In the data rows, zero lies at 4.5, halfway between 4 and 5.
Every row has a hidden score from 0 to 40. What is each row's score? 20 is about the middle. The score is a weighted sum of the row's numbers plus the product of two more (or one squared), each taken from its middle value.
[6 6 4 4 4 7 6 5 5 4 5 3 5 4 4 3 3 5 3 4 3 3 3 3 4 2 3] -> 20
[3 6 6 3 3 6 5 2 4 5 5 3 3 6 8 6 5 5 7 3 7 5 4 3 5 5 2] -> 21
[4 3 5 5 6 6 6 5 3 4 7 3 3 5 3 2 3 4 5 6 5 5 7 5 4 5 4] -> 17
[3 3 4 6 6 6 6 5 3 3 7 3 4 6 3 2 3 4 5 5 5 5 7 5 4 6 4] -> 15
[4 7 6 4 3 7 5 2 4 3 4 3 4 5 7 6 4 5 6 4 5 4 4 3 4 4 3] -> 18
[6 3 2 4 3 3 5 7 6 3 5 6 4 3 3 4 3 4 3 4 2 4 7 6 5 3 3] -> 17
[6 6 4 5 6 2 4 7 6 5 6 4 6 3 2 3 3 4 2 4 5 4 4 3 5 3 6] -> 22
[6 6 5 6 3 5 3 6 5 4 2 6 5 5 6 7 6 5 3 6 3 5 3 3 5 2 6] -> 19
[6 3 4 4 3 2 3 4 6 3 3 5 5 6 3 5 3 4 3 4 3 4 5 6 5 3 6] -> 35
[4 3 5 6 6 6 4 3 5 3 5 3 6 5 2 2 4 4 3 6 5 5 4 6 4 5 3] -> 20
[6 6 5 4 6 5 7 2 5 3 4 2 5 5 7 7 5 5 5 3 4 4 6 2 4 3 3] -> 17
[2 5 4 6 2 7 3 5 4 5 7 6 5 7 4 4 3 3 4 4 6 6 4 4 5 6 6] -> 26
[6 6 6 3 6 3 6 3 5 4 3 2 4 5 6 6 6 5 3 4 3 3 6 2 5 3 3] -> 18
[5 4 6 5 6 6 4 3 4 3 3 3 4 4 3 2 5 3 5 5 6 5 3 6 5 5 4] -> 19
[4 3 6 5 6 6 5 3 5 3 5 3 4 4 2 2 5 4 5 5 5 5 3 6 4 5 4] -> 21
[6 2 6 6 4 3 6 3 5 4 3 3 4 5 3 3 5 3 4 5 1 5 6 6 5 5 6] -> 22
[5 2 6 6 4 3 6 3 5 3 3 3 3 5 3 3 5 3 5 5 1 5 6 6 4 6 6] -> 19
[3 3 4 6 6 6 6 4 3 3 7 3 3 5 3 2 3 4 4 6 5 5 7 6 4 5 4] -> 14
[6 6 6 4 6 3 6 3 5 4 4 3 5 5 6 6 6 5 3 4 3 3 6 2 4 3 2] -> 20
[6 5 4 4 6 2 3 7 6 6 6 4 5 2 3 3 3 5 3 5 5 4 4 3 5 3 6] -> 23
[6 6 3 4 5 6 7 4 6 4 6 3 6 3 6 6 3 5 4 4 4 4 5 3 4 3 3] -> 19
[3 3 4 2 5 3 4 3 4 6 4 5 2 6 6 7 5 6 7 5 4 5 4 7 5 7 5] -> 14
[6 6 3 3 6 2 3 7 6 5 4 4 5 3 2 3 3 5 2 4 4 4 4 3 5 3 6] -> 18
[6 6 4 4 6 3 4 7 6 5 3 4 5 3 2 2 3 5 2 4 4 4 4 3 6 3 5] -> 17
[5 6 4 4 6 6 4 5 5 6 5 4 6 5 4 5 4 6 4 5 5 5 3 3 6 3 3] -> 23
[6 3 3 4 3 2 3 5 6 3 3 5 4 6 3 4 3 5 3 4 3 3 6 7 5 3 4] -> 28
[5 6 6 3 6 6 2 3 4 4 3 5 5 6 5 6 6 4 5 5 4 4 2 3 6 5 4] -> 21
[2 2 3 2 5 3 4 3 6 7 5 5 3 6 6 7 5 5 6 5 5 5 4 7 5 7 5] -> 17
[3 3 4 6 6 5 5 5 3 3 7 3 3 6 3 2 3 4 5 6 5 5 7 6 4 6 4] -> 15
[3 6 6 7 2 7 2 5 3 4 6 7 6 6 4 2 2 4 4 4 5 4 6 6 5 3 4] -> 20
[2 3 7 3 5 5 2 4 3 5 5 4 4 6 7 5 6 6 6 5 7 3 4 4 5 5 4] -> 20
[6 6 1 4 4 2 6 7 6 4 3 5 3 2 5 6 5 3 4 4 3 4 7 3 4 4 6] -> 16
[3 2 5 3 5 5 2 3 3 7 4 5 5 5 4 5 6 6 6 6 6 6 4 6 4 7 5] -> 19
[6 3 5 7 3 4 3 5 7 4 3 7 5 5 3 6 4 6 2 6 4 4 4 5 5 2 6] -> 22
[6 4 4 6 5 5 4 2 5 3 6 3 5 6 3 5 3 5 4 5 3 4 4 4 5 4 5] -> 24
[3 3 4 6 6 5 6 4 3 3 6 3 3 4 3 2 3 4 5 6 5 5 7 6 5 5 4] -> 15
[5 3 6 6 6 6 5 3 3 3 4 2 4 4 3 2 5 4 4 5 5 5 3 5 4 4 5] -> 19
[2 3 5 3 5 3 2 3 2 5 5 7 4 5 6 5 5 6 8 6 5 6 3 5 5 7 5] -> 18
[4 3 6 5 6 6 4 4 4 3 5 3 5 5 2 2 4 4 3 6 4 5 5 6 4 5 3] -> 16
[5 3 5 6 6 6 6 3 3 4 4 2 4 3 3 2 5 3 5 6 6 4 3 6 5 4 6] -> 21
[3 6 6 5 3 7 2 4 3 3 7 6 6 6 4 3 3 4 6 4 5 6 6 5 6 4 5] -> 20
[6 6 1 4 3 2 7 7 6 4 3 5 3 2 5 6 5 3 4 4 4 4 7 3 4 4 6] -> 15
[6 7 1 4 5 2 7 6 6 5 4 5 3 2 6 6 4 3 5 4 5 4 7 3 4 5 6] -> 14
[6 5 5 4 6 3 7 2 5 4 6 2 4 4 7 6 4 5 4 3 4 4 6 2 4 3 3] -> 17
[3 6 7 3 4 7 6 2 5 5 6 4 5 6 8 7 5 6 7 3 5 5 3 2 3 6 3] -> 20
[3 3 6 5 6 7 4 3 5 3 5 3 5 4 2 2 4 4 3 5 4 5 4 6 4 6 3] -> 16
[6 6 5 4 6 4 3 4 6 5 4 6 5 6 3 6 5 5 4 5 5 3 3 4 5 4 3] -> 25
[6 6 4 4 4 6 5 4 6 5 3 3 5 4 3 3 3 5 3 3 2 4 3 3 5 3 3] -> 18
[5 6 3 3 4 7 6 5 5 5 6 4 6 4 5 4 3 6 4 3 5 4 3 2 4 3 3] -> 20
[3 6 6 6 1 7 2 5 5 3 6 6 6 6 3 3 2 4 4 5 6 5 6 4 4 3 4] -> 26
[3 4 5 6 1 3 3 6 5 7 4 7 7 3 7 7 4 1 6 5 5 7 6 4 5 6 9] -> 17
[6 7 5 4 3 2 2 5 4 3 2 6 3 5 3 3 5 6 2 4 2 4 6 3 5 3 6] -> 20
[3 6 6 2 3 7 5 2 5 6 5 3 5 7 7 7 5 5 7 3 7 5 4 4 4 5 2] -> 25
[5 6 2 4 4 6 7 4 6 4 7 3 5 4 6 6 3 4 4 3 4 4 4 3 4 3 3] -> 18
[3 5 2 4 6 5 2 3 4 6 3 7 5 6 5 5 7 2 4 4 7 2 3 7 3 5 6] -> 23
[4 4 6 6 1 3 3 7 6 7 5 7 5 4 6 7 4 1 7 3 6 6 6 3 5 7 8] -> 21
[3 4 6 7 1 3 3 5 4 7 5 7 6 3 5 7 5 2 4 3 6 7 7 4 4 7 9] -> 18
[6 3 5 6 6 4 4 3 5 3 6 4 5 6 2 4 3 5 4 5 3 4 4 5 4 4 5] -> 23
[6 7 4 6 3 7 6 2 4 3 4 3 4 5 6 6 4 5 5 4 4 3 3 3 5 3 3] -> 22
[6 4 4 5 5 4 4 2 4 3 6 4 5 6 3 4 2 5 4 4 3 4 4 5 5 4 4] -> 25
[5 6 6 3 4 3 3 3 4 4 2 4 2 6 7 6 4 6 6 4 3 4 5 6 6 6 4] -> 16
[3 5 5 7 3 7 3 4 4 3 7 5 4 6 4 2 2 3 4 6 5 5 7 6 5 4 4] -> 17
[4 3 5 6 6 6 4 3 4 3 5 3 5 5 2 2 4 5 3 5 5 5 4 6 5 5 3] -> 18
[7 6 4 6 5 6 5 2 4 3 5 3 4 5 4 5 3 6 4 4 3 3 4 4 4 3 4] -> 20
[4 3 4 6 6 6 5 3 4 3 4 2 4 5 3 2 5 5 4 6 6 5 3 6 4 5 4] -> 19
[3 6 7 3 4 6 4 3 3 7 6 5 4 5 7 6 6 5 7 7 7 3 4 2 4 5 2] -> 26
[6 6 3 4 4 7 6 5 5 5 6 3 6 4 4 4 3 6 3 3 4 3 3 3 4 3 3] -> 22
[6 6 6 3 7 4 2 3 3 7 2 4 6 6 4 5 6 6 6 4 7 5 3 4 7 5 4] -> 25
[6 7 6 4 5 2 3 5 4 4 2 4 5 4 3 2 4 6 3 3 4 4 4 3 5 3 5] -> 21
[3 3 4 3 3 2 3 3 5 6 3 6 3 6 7 7 5 5 7 5 4 5 4 7 5 7 4] -> 22
[3 2 6 4 7 3 2 6 3 7 5 6 3 6 2 3 7 7 5 3 4 4 2 2 3 7 4] -> 28
[6 4 5 7 2 3 5 5 3 4 2 6 6 5 6 7 7 4 4 3 3 6 2 3 6 2 7] -> 22
[5 4 6 3 5 3 2 4 3 5 4 7 7 3 5 4 7 5 3 7 5 3 3 7 4 7 4] -> 25
[0 3 1 2 1 4 8 7 3 8 1 8 7 0 8 4 9 8 9 5 9 8 1 8 3 9 2] -> 21
[4 3 7 3 7 2 2 6 6 4 2 6 3 6 5 6 8 4 4 6 7 3 3 5 2 5 4] -> 19
[6 7 4 3 6 6 4 4 6 5 4 3 6 5 3 4 4 6 4 4 5 4 3 2 5 3 3] -> 23
[5 6 6 3 7 5 2 3 5 6 3 4 7 6 4 7 4 5 4 5 6 4 2 5 4 5 3] -> 21
[6 7 4 4 3 2 2 4 4 4 2 4 4 5 4 3 5 6 2 4 3 3 5 3 5 3 6] -> 30
[6 6 1 5 3 3 6 7 6 3 3 5 3 2 4 5 5 3 3 3 2 4 7 4 4 3 5] -> 21
[3 6 6 7 3 7 3 4 3 3 7 6 5 6 4 3 2 3 5 5 5 5 7 5 5 5 3] -> 18
[2 3 7 3 6 6 3 4 3 3 4 5 4 6 6 6 6 7 6 3 7 4 3 5 5 5 3] -> 19
[6 6 6 4 5 3 7 3 6 4 4 2 5 5 7 6 5 5 5 3 4 4 6 2 4 3 3] -> 21
[2 3 5 3 6 4 2 4 3 6 6 7 7 5 5 3 6 7 6 7 6 3 3 6 4 6 7] -> 27
[6 2 7 7 3 3 6 3 6 3 3 3 4 6 3 3 5 3 3 5 1 4 6 6 5 4 7] -> 38
[5 2 5 3 5 3 2 6 2 6 5 6 6 4 6 4 4 7 6 6 5 5 3 6 6 6 5] -> 20
[6 6 3 5 4 6 7 4 6 4 6 3 5 4 6 6 3 4 4 3 4 4 4 3 4 3 3] -> 19
[6 3 2 4 3 3 4 7 6 3 5 6 4 4 3 3 3 4 2 5 2 4 6 6 5 3 3] -> 16
[4 2 4 3 6 4 6 5 5 6 6 3 3 6 2 3 5 4 4 5 1 5 5 7 4 7 4] -> 16
[4 7 6 4 3 7 6 2 4 3 4 3 4 5 7 6 4 5 7 4 4 4 4 3 4 4 3] -> 18
[6 6 4 3 5 2 3 5 6 3 3 5 3 6 5 5 5 5 3 3 2 3 6 3 5 2 6] -> 17
[3 4 6 6 4 6 4 4 4 3 7 4 4 6 4 2 3 4 4 5 6 4 7 5 3 4 5] -> 21
[4 7 6 5 3 7 6 2 4 5 4 3 3 5 7 6 4 5 6 3 6 4 3 2 4 4 2] -> 20
[6 6 2 3 4 7 6 4 4 4 6 3 5 4 5 4 3 6 4 4 4 4 4 2 5 3 3] -> 20
[6 7 5 6 3 6 6 2 4 3 4 3 4 5 6 6 4 5 5 4 4 3 4 3 5 3 4] -> 23
[0 1 1 0 4 2 7 8 1 7 1 8 2 0 4 3 9 7 9 7 9 8 2 7 6 9 1] -> 38
[4 7 6 5 2 6 6 2 4 3 4 3 5 5 7 6 4 5 6 3 6 4 3 2 4 3 3] -> 26
[3 6 7 2 1 6 6 8 2 8 7 9 6 2 1 2 8 1 7 5 6 6 4 6 2 6 8] -> 35
[6 6 3 4 4 6 7 3 6 4 6 3 5 3 6 6 3 5 4 3 4 4 5 3 4 3 4] -> 18
[6 4 2 5 3 3 6 7 6 3 3 6 3 2 4 4 4 4 3 4 2 4 7 4 5 3 4] -> 16
[0 2 1 1 1 3 8 9 1 9 1 8 2 0 4 2 9 5 9 7 9 7 2 1 6 9 4] -> 25
[7 7 6 5 4 7 4 3 5 4 2 3 4 3 4 2 4 5 3 4 2 3 3 3 4 2 3] -> 20
[3 2 3 3 6 4 6 5 6 7 6 3 3 6 3 4 5 5 4 5 1 5 4 7 5 7 3] -> 15
[4 6 6 3 7 4 2 3 6 4 3 4 6 7 4 5 6 3 4 6 5 3 2 6 5 5 3] -> 32
[3 4 6 6 6 6 6 5 3 3 7 4 4 5 4 2 3 4 5 5 5 5 7 6 4 5 5] -> 15
[6 5 1 5 3 3 6 7 5 3 3 6 4 2 4 5 5 3 3 3 3 4 7 4 4 3 5] -> 19
[6 3 5 5 4 2 3 4 6 3 3 5 4 6 3 5 3 3 3 4 3 5 4 6 5 3 7] -> 26
[6 5 5 6 5 5 4 2 4 3 6 3 5 6 3 4 2 5 4 5 3 4 4 4 5 3 4] -> 24
[1 7 5 6 1 2 6 6 3 7 3 7 8 2 3 7 7 5 8 2 3 8 2 4 8 8 7] -> 32
[2 4 4 8 2 3 5 5 2 7 7 8 5 2 5 7 3 1 4 4 7 6 6 2 5 6 8] -> 18
[6 3 5 6 6 4 3 3 5 3 6 3 5 6 2 3 3 4 3 4 3 4 5 6 4 4 4] -> 20
[3 3 4 6 6 6 5 5 3 3 7 3 4 6 3 2 3 4 4 5 5 5 7 6 4 5 4] -> 14
[2 6 6 6 1 3 3 5 5 7 7 7 6 2 5 6 4 1 3 3 7 5 6 4 3 7 9] -> 23
[6 6 5 4 6 4 6 2 6 3 4 2 5 4 7 7 4 4 5 3 4 4 6 2 5 3 3] -> 16
[3 6 4 7 1 7 2 5 5 4 6 7 6 6 3 2 2 4 4 5 6 5 6 4 5 4 3] -> 28
[6 3 7 7 3 3 5 3 5 3 3 3 3 6 3 3 6 3 3 4 2 4 5 5 5 3 7] -> 31
[6 7 6 3 4 2 2 4 5 4 2 4 4 5 3 3 4 6 3 4 2 4 3 2 6 3 6] -> 28
[6 7 5 6 4 6 6 2 4 3 4 3 5 5 5 5 3 6 5 4 3 4 4 2 5 3 4] -> 21
[3 3 4 6 6 6 5 5 3 2 7 3 4 6 3 2 3 4 4 6 5 5 7 6 4 5 4] -> 14
[4 3 4 5 6 5 6 3 3 3 5 2 4 4 3 2 4 4 5 6 5 5 4 6 4 5 5] -> 17
[4 6 7 3 4 7 5 2 4 4 5 3 6 6 7 7 6 5 7 4 6 4 4 2 5 4 2] -> 25
[4 2 4 3 6 6 2 4 3 6 3 6 5 6 6 5 6 7 6 4 6 3 4 5 5 6 3] -> 18
[2 2 2 2 6 4 5 6 6 8 7 6 3 6 3 6 5 5 4 5 2 5 3 7 5 7 3] -> 17
[3 3 6 6 7 6 6 4 3 3 4 2 5 4 2 2 5 4 5 5 6 5 3 5 4 5 4] -> 20
[2 3 5 3 5 5 3 6 3 6 4 6 3 4 6 5 4 6 7 5 7 5 3 4 6 6 4] -> 18
[6 3 4 5 3 2 3 5 6 3 3 5 4 6 3 5 3 3 3 5 3 4 5 6 5 3 6] -> 30
[2 7 5 7 1 6 2 5 2 6 2 6 3 2 7 5 6 4 7 3 7 4 3 2 4 7 7] -> 22
[2 3 4 4 1 2 2 7 6 6 2 7 7 5 4 7 6 3 6 5 7 6 2 7 3 7 8] -> 35
[2 7 8 6 1 4 2 8 7 2 7 8 2 1 3 6 4 2 2 2 3 7 1 4 3 5 8] -> 36
[3 4 6 6 5 6 5 5 3 3 7 4 4 6 3 2 3 4 4 5 6 4 7 6 4 4 4] -> 17
[4 3 6 6 6 5 5 3 3 3 4 2 5 3 3 2 5 4 5 6 6 4 3 6 5 4 5] -> 21
[6 6 4 4 5 5 7 3 6 4 6 2 5 4 6 7 3 5 5 3 5 4 6 3 4 3 3] -> 19
[4 3 6 3 7 3 3 6 4 5 3 7 6 5 6 5 7 7 3 6 7 6 3 6 6 4 4] -> 17
[6 4 4 6 5 4 4 2 4 3 6 3 5 6 3 4 2 5 4 4 3 4 4 4 5 3 4] -> 24
[6 3 2 6 2 4 2 5 7 6 2 8 4 3 8 7 7 5 3 3 5 5 2 5 7 3 8] -> 18
[6 3 3 5 4 2 3 4 6 3 4 5 5 6 3 5 3 4 3 4 3 5 3 6 6 3 7] -> 29
[2 6 7 7 1 4 6 6 8 5 5 8 7 3 7 7 7 4 7 5 3 7 3 6 7 6 9] -> 23
[4 2 3 3 6 4 6 5 5 6 6 3 3 6 3 4 4 4 4 5 1 5 5 7 4 7 4] -> 13
[3 3 4 6 6 6 6 4 3 3 7 3 4 5 3 2 3 5 5 5 5 5 7 6 4 6 4] -> 16
[6 6 2 4 4 6 7 4 6 4 7 3 5 4 6 6 3 4 4 3 3 4 4 3 4 3 4] -> 18
[6 5 2 6 2 4 4 3 6 3 4 6 3 6 6 7 7 6 4 6 2 3 3 4 5 2 7] -> 27
[4 5 6 4 6 6 2 4 4 5 2 6 4 6 6 6 6 5 6 4 4 5 2 3 5 5 3] -> 20
[6 3 4 6 3 2 3 4 6 3 3 5 5 7 3 6 3 3 3 3 4 6 4 5 5 3 8] -> 36
[3 3 6 4 7 3 2 3 5 4 4 5 5 5 5 7 5 5 7 4 4 4 3 3 5 6 3] -> 20
[7 6 4 6 5 5 4 2 4 3 6 3 5 5 4 5 3 6 4 4 3 3 3 3 4 3 4] -> 24
[2 3 6 3 6 4 2 4 2 5 3 6 4 6 6 7 7 5 6 5 5 5 5 6 5 7 3] -> 17
[6 5 2 4 3 3 6 7 6 3 3 5 4 2 4 5 5 3 3 3 2 4 7 4 4 3 4] -> 19
[3 5 3 7 1 6 3 6 4 7 6 7 6 2 7 7 5 1 6 3 4 7 6 4 4 7 9] -> 27
[7 5 5 5 6 3 7 3 5 5 5 3 4 3 6 5 5 5 3 3 3 4 6 3 4 3 4] -> 19
[3 3 4 6 6 6 6 6 3 3 7 3 3 6 3 2 3 5 4 5 5 4 7 5 4 5 4] -> 15
[3 2 6 2 6 4 2 4 3 6 5 7 3 4 3 3 7 6 6 5 7 7 3 5 6 7 4] -> 28
[6 6 2 4 6 2 7 6 6 6 6 4 4 2 7 7 4 3 5 4 6 5 7 3 4 4 6] -> 19
[2 5 7 3 6 4 3 3 3 5 3 4 4 6 7 5 7 6 8 5 6 4 3 5 5 7 3] -> 20
[3 3 5 5 6 6 6 5 3 3 7 4 3 6 4 2 3 4 5 5 5 4 7 5 4 6 4] -> 14
[6 7 5 5 4 7 3 5 4 6 2 4 4 5 5 2 4 6 3 5 2 4 4 3 4 3 3] -> 16
[2 2 3 2 5 3 4 5 6 7 6 6 3 6 5 7 5 5 6 5 4 5 4 7 5 7 5] -> 15
[5 2 6 5 2 3 5 6 5 7 4 6 3 6 5 7 6 2 4 4 3 3 3 7 4 2 7] -> 23
[6 3 7 7 3 2 6 3 5 4 3 4 4 6 3 4 6 3 4 5 2 5 5 6 5 3 8] -> 34
[6 2 6 6 4 3 6 3 5 3 3 3 3 5 3 3 5 3 4 5 1 5 6 6 5 5 6] -> 20
[6 3 2 4 3 3 5 7 6 4 5 6 4 3 3 4 4 3 3 4 2 4 7 5 5 3 3] -> 19
[6 6 4 4 5 4 7 3 6 3 4 2 5 5 7 7 4 4 6 4 5 4 6 2 4 3 3] -> 19
[7 7 7 5 4 6 3 3 4 4 2 3 4 4 5 3 4 5 3 4 2 4 5 3 5 3 3] -> 17
[6 6 4 4 5 6 5 5 4 4 5 3 6 5 5 4 4 6 3 4 4 3 3 3 4 3 3] -> 21
[2 2 2 2 7 4 6 6 6 7 7 5 3 6 3 5 5 6 4 5 2 5 3 7 5 7 3] -> 17
[3 6 7 7 3 7 3 5 4 3 7 6 4 6 4 3 3 3 4 5 6 5 7 4 3 4 4] -> 18
[3 6 6 3 4 7 5 2 3 5 4 3 4 6 7 6 5 6 7 3 5 5 3 3 5 5 2] -> 18
[6 6 3 3 4 7 6 4 4 4 6 4 6 5 5 4 3 6 4 4 4 3 4 3 4 3 3] -> 22
[5 6 5 4 6 5 3 4 6 5 3 5 6 5 4 6 4 6 4 5 5 3 2 5 5 4 3] -> 20
[3 4 2 7 3 3 6 6 3 7 7 7 5 0 3 2 7 2 7 6 7 6 2 7 5 7 9] -> 33
[3 5 5 7 2 7 2 6 3 4 7 7 5 6 3 3 2 3 4 4 4 5 5 6 6 4 4] -> 19
[1 5 1 3 8 2 5 6 4 8 4 8 8 2 7 8 9 2 8 6 7 7 2 6 6 8 7] -> 28
[6 6 5 4 5 4 7 2 6 4 4 2 5 5 7 6 5 5 5 4 4 4 6 2 5 3 3] -> 22
[7 6 2 6 5 3 3 3 4 6 3 7 6 5 6 6 6 4 3 3 4 3 2 3 4 2 7] -> 25
[3 3 4 6 6 6 5 5 3 3 7 3 4 5 3 2 3 4 5 6 5 5 7 6 4 5 3] -> 18
[4 7 6 5 3 7 5 2 3 4 4 3 4 5 7 6 4 5 6 3 5 4 3 3 5 4 3] -> 19
[4 3 4 6 6 6 6 4 3 2 6 3 4 4 3 2 3 4 4 5 5 5 6 6 4 5 4] -> 15
[7 6 4 6 5 5 4 2 4 3 5 3 5 5 4 5 3 6 4 4 3 3 4 3 5 3 4] -> 23
[4 3 5 5 6 6 5 3 4 3 5 3 5 4 2 2 4 4 4 5 5 5 5 6 5 6 3] -> 18
[6 5 5 4 6 4 7 2 5 4 6 2 4 4 7 6 3 5 4 4 5 4 6 3 4 3 3] -> 16
[5 4 4 4 3 2 3 6 5 3 3 7 5 6 5 7 4 5 2 4 4 3 2 7 4 2 8] -> 30
[6 5 2 5 6 2 6 7 6 7 6 4 4 2 4 5 4 3 3 4 6 5 7 4 4 4 7] -> 20
[6 3 7 6 4 3 6 3 6 3 3 4 4 5 3 3 5 3 4 5 1 4 6 6 4 4 7] -> 26
[2 4 4 7 2 7 4 6 4 5 8 7 5 7 4 5 2 3 5 4 6 5 5 5 4 6 5] -> 21
[3 3 5 6 6 5 6 6 3 3 7 3 3 5 4 2 3 4 5 6 5 5 7 5 4 5 4] -> 15
[6 6 1 5 3 2 6 7 5 3 3 5 3 2 5 5 5 3 3 3 3 4 7 3 4 4 6] -> 15
[4 3 4 6 6 6 6 4 3 2 6 3 4 4 3 2 3 4 5 5 5 5 6 6 4 5 4] -> 17
[6 5 6 3 6 4 2 3 4 7 3 6 6 6 7 4 6 6 5 4 6 6 3 6 6 5 7] -> 23
[5 6 6 4 6 5 2 3 4 5 3 5 5 6 4 6 4 5 4 5 5 5 2 4 5 4 3] -> 18
[4 3 4 6 6 5 6 5 3 3 7 3 3 6 3 2 3 5 4 5 4 5 7 5 4 5 4] -> 15
[5 2 5 2 6 5 3 6 3 7 4 4 6 5 6 4 6 5 3 6 7 2 3 6 3 5 5] -> 23
[3 5 6 6 7 4 2 5 4 7 3 6 6 5 5 6 6 3 6 5 6 4 3 5 7 4 5] -> 23
[5 7 4 3 6 5 3 3 5 5 4 3 6 6 4 5 4 5 3 4 5 5 2 3 4 4 3] -> 21
[3 2 5 3 6 3 2 4 3 6 5 7 3 6 6 3 6 6 7 6 6 5 4 7 4 6 5] -> 18
[6 7 6 5 3 5 3 5 4 5 3 6 3 5 6 4 4 5 3 3 2 4 3 3 5 2 5] -> 17
[5 4 6 5 6 7 5 3 5 3 4 3 5 4 3 3 4 5 4 6 6 4 3 7 5 4 4] -> 19
[6 7 6 3 4 2 2 4 5 3 2 4 4 5 4 2 6 6 3 4 3 4 3 3 6 3 6] -> 30
[6 6 4 4 4 5 7 2 6 3 4 2 6 5 7 7 4 5 5 3 5 4 6 2 5 3 3] -> 23
[6 6 2 4 4 6 7 4 6 4 6 3 5 4 6 7 3 4 4 3 3 4 4 3 4 3 4] -> 17
[4 3 5 5 6 6 4 4 5 4 5 3 5 5 2 2 4 4 3 5 5 5 4 6 5 6 3] -> 18
[5 6 6 3 4 2 3 2 5 4 2 5 2 5 6 4 5 6 5 4 3 5 5 6 5 5 3] -> 17
[2 2 2 2 6 4 5 7 6 8 7 6 3 6 3 6 5 4 4 5 3 5 3 7 5 7 4] -> 16
[3 6 4 7 1 3 3 6 3 7 6 8 5 2 4 7 6 1 6 3 6 5 5 3 6 7 8] -> 30
[4 2 6 4 5 4 2 5 2 6 5 5 5 5 5 4 6 6 6 5 6 5 5 6 5 7 4] -> 22
[6 5 6 4 6 3 7 3 5 5 5 3 3 2 6 5 5 5 3 4 3 3 6 3 4 3 4] -> 19
[6 3 3 4 2 3 3 6 6 3 5 6 4 4 3 3 3 4 2 4 2 3 6 6 5 3 3] -> 19
[4 4 6 6 6 7 4 4 3 3 7 4 4 6 4 3 3 4 4 5 5 5 7 6 4 4 5] -> 15
[7 3 5 6 6 3 2 5 5 5 3 6 4 5 7 6 5 5 2 6 3 4 2 6 4 3 7] -> 14
[6 7 5 5 3 6 6 2 4 3 3 3 5 5 7 6 4 5 6 4 3 4 3 3 5 3 3] -> 21
[6 6 4 4 5 6 4 5 5 5 5 3 5 5 4 4 3 5 3 4 4 4 3 3 4 3 3] -> 19
[3 4 4 2 4 2 4 2 4 6 3 6 3 6 7 6 4 5 7 5 4 5 4 6 5 7 5] -> 28
[5 3 5 6 6 5 3 3 5 3 6 4 6 6 2 3 3 5 3 5 4 4 5 5 5 4 5] -> 23
[4 3 5 6 6 6 6 3 3 2 5 3 4 4 3 2 4 4 4 6 5 5 5 6 5 5 5] -> 16
[5 7 6 4 3 7 6 2 4 3 4 3 5 5 7 6 5 5 6 4 5 4 3 2 4 3 3] -> 23
[4 5 7 2 6 6 3 3 3 7 6 4 3 7 7 6 6 5 7 4 7 6 3 5 4 6 3] -> 21
[3 4 6 6 6 6 5 5 4 3 7 4 3 5 5 2 3 4 5 5 6 6 7 5 4 5 4] -> 15
[6 7 1 4 4 2 6 7 6 5 4 4 4 2 6 6 5 3 5 4 5 4 7 3 4 4 6] -> 18
[4 5 7 4 7 4 2 4 6 6 4 5 6 6 5 7 5 5 4 5 6 4 3 6 5 5 3] -> 19
[6 7 5 5 3 7 6 2 4 3 3 3 4 5 6 6 5 6 6 4 4 4 3 2 4 3 4] -> 22
[6 5 2 5 4 6 7 6 6 5 7 3 5 4 6 6 3 4 3 4 3 4 3 3 4 3 4] -> 19
[6 3 3 5 3 2 3 4 6 3 3 5 5 6 3 4 3 3 3 4 3 4 5 6 5 3 6] -> 38
[6 5 6 4 6 3 7 3 5 4 6 2 4 4 6 6 4 5 3 4 3 4 6 3 4 3 4] -> 16
[6 6 2 4 6 2 6 6 6 6 5 5 4 2 6 7 4 3 5 4 6 5 7 3 4 4 7] -> 18
